Each named move below is a turn or a mirror, shown by a few rows before and after it. Which moves, in which order, take the first row of each later pair to the second? The first pair is answered.
G:
+1.64 -1.12 -2.98 +0.88 +1.71 -1.54 -0.87 -1.66 => -0.08 -2.15 -2.99 +2.23 -0.21 -0.33 -0.12 +1.88
-2.11 -3.69 +0.24 +2.09 -3.62 +0.62 -0.15 +6.08 => +4.01 +0.03 +0.16 -1.56 +2.44 -2.26 -2.44 -6.04
+1.15 +2.17 -0.79 -1.18 +2.99 -2.18 +1.20 -2.06 => -1.87 +0.19 -0.62 +1.04 -0.40 -0.44 +2.78 +3.99
+0.13 -4.10 -0.56 -1.79 -0.82 +2.62 +3.29 +0.01 => +1.49 -2.98 -0.64 -2.70 +0.79 +2.17 +3.14 -2.00
N:
-0.54 -1.10 +1.06 +0.81 -0.60 -0.86 -1.48 +0.10 => -1.43 +0.30 +0.65 +1.36 -1.02 -0.32 +0.44 +1.97
-3.22 +2.39 -0.19 +0.83 +1.59 -0.34 +0.27 +2.38 => -1.18 -0.54 -0.87 -1.31 +1.80 +2.06 +3.04 +0.74
-0.39 -0.94 +0.43 +0.85 +0.49 -0.25 -1.91 -0.28 => -1.30 +0.85 +0.24 +1.54 +0.41 +0.46 +0.06 +1.28
-0.59 +4.80 -0.30 -0.50 +1.34 +2.52 +5.53 +1.55 => +2.95 -2.43 -0.99 -3.54 +2.67 +2.60 +2.28 -3.80
W:
+1.78 -1.02 -0.45 -1.00 +0.18 +0.28 +0.90 -3.77 => +0.78 -2.48 -0.62 -1.20 -0.99 +0.90 +1.30 -1.59
+0.75 +1.85 +0.93 -0.22 +1.72 -0.52 +3.29 -1.32 => +1.27 -0.55 +0.81 -1.04 +2.28 -0.37 +2.36 -2.27
+1.00 -1.11 +0.46 -1.13 +0.38 -0.36 -0.82 -2.84 => -0.01 -3.00 -0.10 -0.78 -1.18 +0.71 -0.02 -0.90
-0.23 -1.54 -0.77 +1.00 +1.99 -1.38 -5.01 -1.49 => -1.18 -3.93 -0.96 +1.01 +0.17 -0.53 -4.45 +0.58
Then:
Between the rows of a pair lie 2 to 3 moves.
+2.39 -3.46 -1.12 -1.27 -0.56 +1.47 +0.39 -1.45 => -0.66 +2.68 +0.22 +2.41 -1.49 -0.38 +0.03 +2.50 | N then N
+1.03 +6.66 -0.74 -0.29 +2.93 -1.27 -0.89 -2.41 => -2.13 +3.07 -1.73 +0.16 -0.83 +2.63 +3.85 +4.68 | N then G
-1.05 -2.44 -0.56 +0.46 -0.48 +1.35 +0.28 +2.02 => -0.76 -1.30 +0.00 +1.27 +0.42 -0.94 -3.11 +0.05 | G then W then N
+0.84 +5.74 +0.71 +0.66 +2.38 -2.11 -1.25 -2.59 => +2.44 -0.10 -1.02 -3.30 +1.87 +2.76 +3.94 -3.38 | G then N then G
+3.00 -0.91 -0.77 -2.93 +1.66 +1.37 +0.57 -3.20 => -0.12 +5.84 +0.58 +0.86 +0.69 -0.47 -0.70 +0.38 | N then N
-1.64 +2.35 -0.57 +1.53 +1.30 -1.98 +1.99 +5.75 => +2.38 -1.93 -1.68 -3.26 +3.51 +0.31 +3.89 -0.72 | N then G
-1.86 -4.71 -0.51 -0.27 -2.69 +0.53 +0.89 +4.68 => +2.21 -1.34 +0.31 -1.76 +1.47 -3.59 -3.25 -4.39 | N then N then G
-1.67 -8.91 -1.46 -2.94 -2.84 +4.76 +0.95 +0.87 => +2.01 +3.31 -1.40 -4.88 +3.61 +2.20 +1.16 -8.64 | W then G
-0.80 +5.25 -0.61 +0.18 +1.02 +2.95 +5.30 +3.09 => -0.87 +0.61 -1.11 -0.69 +0.06 +4.59 +6.13 +3.74 | N then G then W
-3.06 +3.51 -0.16 +2.05 -1.82 +1.70 +3.21 +5.47 => +1.10 +4.78 +0.91 +0.80 +2.74 -3.14 -4.03 -3.63 | G then W then N
-2.53 -0.63 -0.50 +1.09 -2.76 -0.83 +1.58 +5.31 => -1.80 +0.81 -1.36 -0.07 -1.89 +0.69 +4.02 +4.49 | N then W
+1.56 +0.10 -0.71 -2.16 +2.37 -0.91 +0.23 -5.24 => -2.97 +2.92 -0.27 +1.43 -1.44 +0.25 +2.45 +3.51 | G then W
-0.42 -1.45 +0.16 +0.98 -1.72 +3.30 +3.94 +5.27 => +3.32 +2.74 +1.22 +0.25 +3.26 -1.71 -2.13 -4.31 | G then N
-0.50 -1.57 -0.24 -1.09 -1.07 +2.29 +3.78 +2.10 => +0.38 -1.18 +1.61 +0.28 +0.71 -2.44 -3.87 -1.61 | W then N then N
-2.95 -2.83 -1.84 +3.85 -1.10 -1.23 +2.26 +7.24 => -3.12 +2.92 -1.90 +4.77 +0.28 -2.90 +2.00 +6.19 | G then N then G
-1.07 +6.35 +0.55 -1.44 +1.05 -0.46 +3.74 +0.27 => -1.37 -2.00 -0.16 -3.09 -1.68 +2.46 +5.22 +2.96 | N then G
+0.52 -0.27 -0.76 -1.85 -0.44 +2.15 +3.33 -0.10 => -0.86 +3.20 +0.19 +0.36 -0.89 +0.47 +2.42 +1.99 | N then N then N
+2.78 -0.24 -0.89 -3.01 +0.42 +3.25 +4.70 -0.88 => +4.18 -3.28 -0.09 -2.55 +1.24 +0.54 -0.43 -3.73 | G then W then N
+0.59 -5.86 -0.82 -2.73 -0.29 +4.10 +3.08 -3.69 => -5.23 +0.91 +1.42 +4.25 -3.37 +0.28 -1.10 +4.54 | N then G then N
+0.36 -0.19 +1.43 +1.91 +0.77 -4.45 -6.11 -1.26 => -0.05 +7.34 +0.38 +1.20 +1.86 -2.34 +0.42 -0.85 | N then G
+0.81 +3.11 -0.13 +0.76 +0.93 -0.45 +1.11 -0.93 => -1.12 +0.58 +0.16 +2.06 -1.32 -0.45 +0.23 +2.48 | W then N then G
-0.41 -3.73 -0.95 +1.25 -1.49 -0.87 +1.07 +1.68 => -0.53 +2.69 -1.33 +1.49 +0.20 -1.14 +2.91 +0.73 | G then N then N
+1.04 +2.20 -0.60 +0.74 +1.47 +3.39 +5.41 +4.28 => +5.19 -0.16 -0.07 -1.30 +5.04 +0.61 -0.38 -3.88 | G then N
+1.65 -0.95 -1.19 -1.98 +0.60 -1.74 +1.00 -2.51 => -1.15 +0.01 -0.12 +0.97 -1.98 -2.50 -0.44 +2.26 | N then G
-0.46 -6.44 +0.53 -0.92 -1.93 +4.31 +5.09 -0.45 => +2.43 +0.25 +1.75 -0.51 +3.10 -1.45 -1.34 -8.53 | W then G then N
+0.84 +3.55 -2.00 -1.68 +0.60 +1.20 +4.68 -1.03 => +2.76 -3.26 -1.65 -3.04 +0.73 +1.13 +1.49 -3.29 | G then N
-0.78 +7.73 +1.19 +1.95 +1.48 -2.29 -1.61 -0.44 => -3.12 -0.58 +1.27 +2.78 -3.05 -0.59 -1.77 +6.15 | W then G
-1.81 -2.87 +1.20 +3.17 -1.60 -2.63 -5.57 +3.50 => -2.02 +1.87 +1.44 +3.84 -0.62 -3.16 -5.18 +3.04 | W then W
+0.85 +6.50 +1.25 -2.13 +1.58 -1.28 +3.14 -5.49 => +1.38 -4.62 +0.59 -4.77 -1.14 +2.52 +5.20 -3.83 | G then N then G
+1.53 -6.73 -0.42 +1.38 -1.78 -1.81 -5.02 +2.00 => -0.44 -1.73 -1.94 +1.04 -2.88 +2.67 +4.47 +6.82 | N then N
-0.39 +2.97 +0.33 +2.12 +0.76 -3.73 -1.31 -0.27 => -1.85 -1.39 +0.25 +2.34 -1.51 -2.63 -1.49 +2.78 | W then G
+3.06 +3.81 +0.19 -1.07 +3.75 -2.83 -2.72 -5.26 => +4.40 -1.82 -1.67 -3.59 +2.75 +0.74 +1.52 -5.72 | G then N then G
+1.05 +2.42 -1.33 -2.16 -0.07 +0.66 +1.06 -2.75 => -1.65 -0.13 -0.71 +0.11 -2.51 +0.84 +0.34 +3.17 | N then G
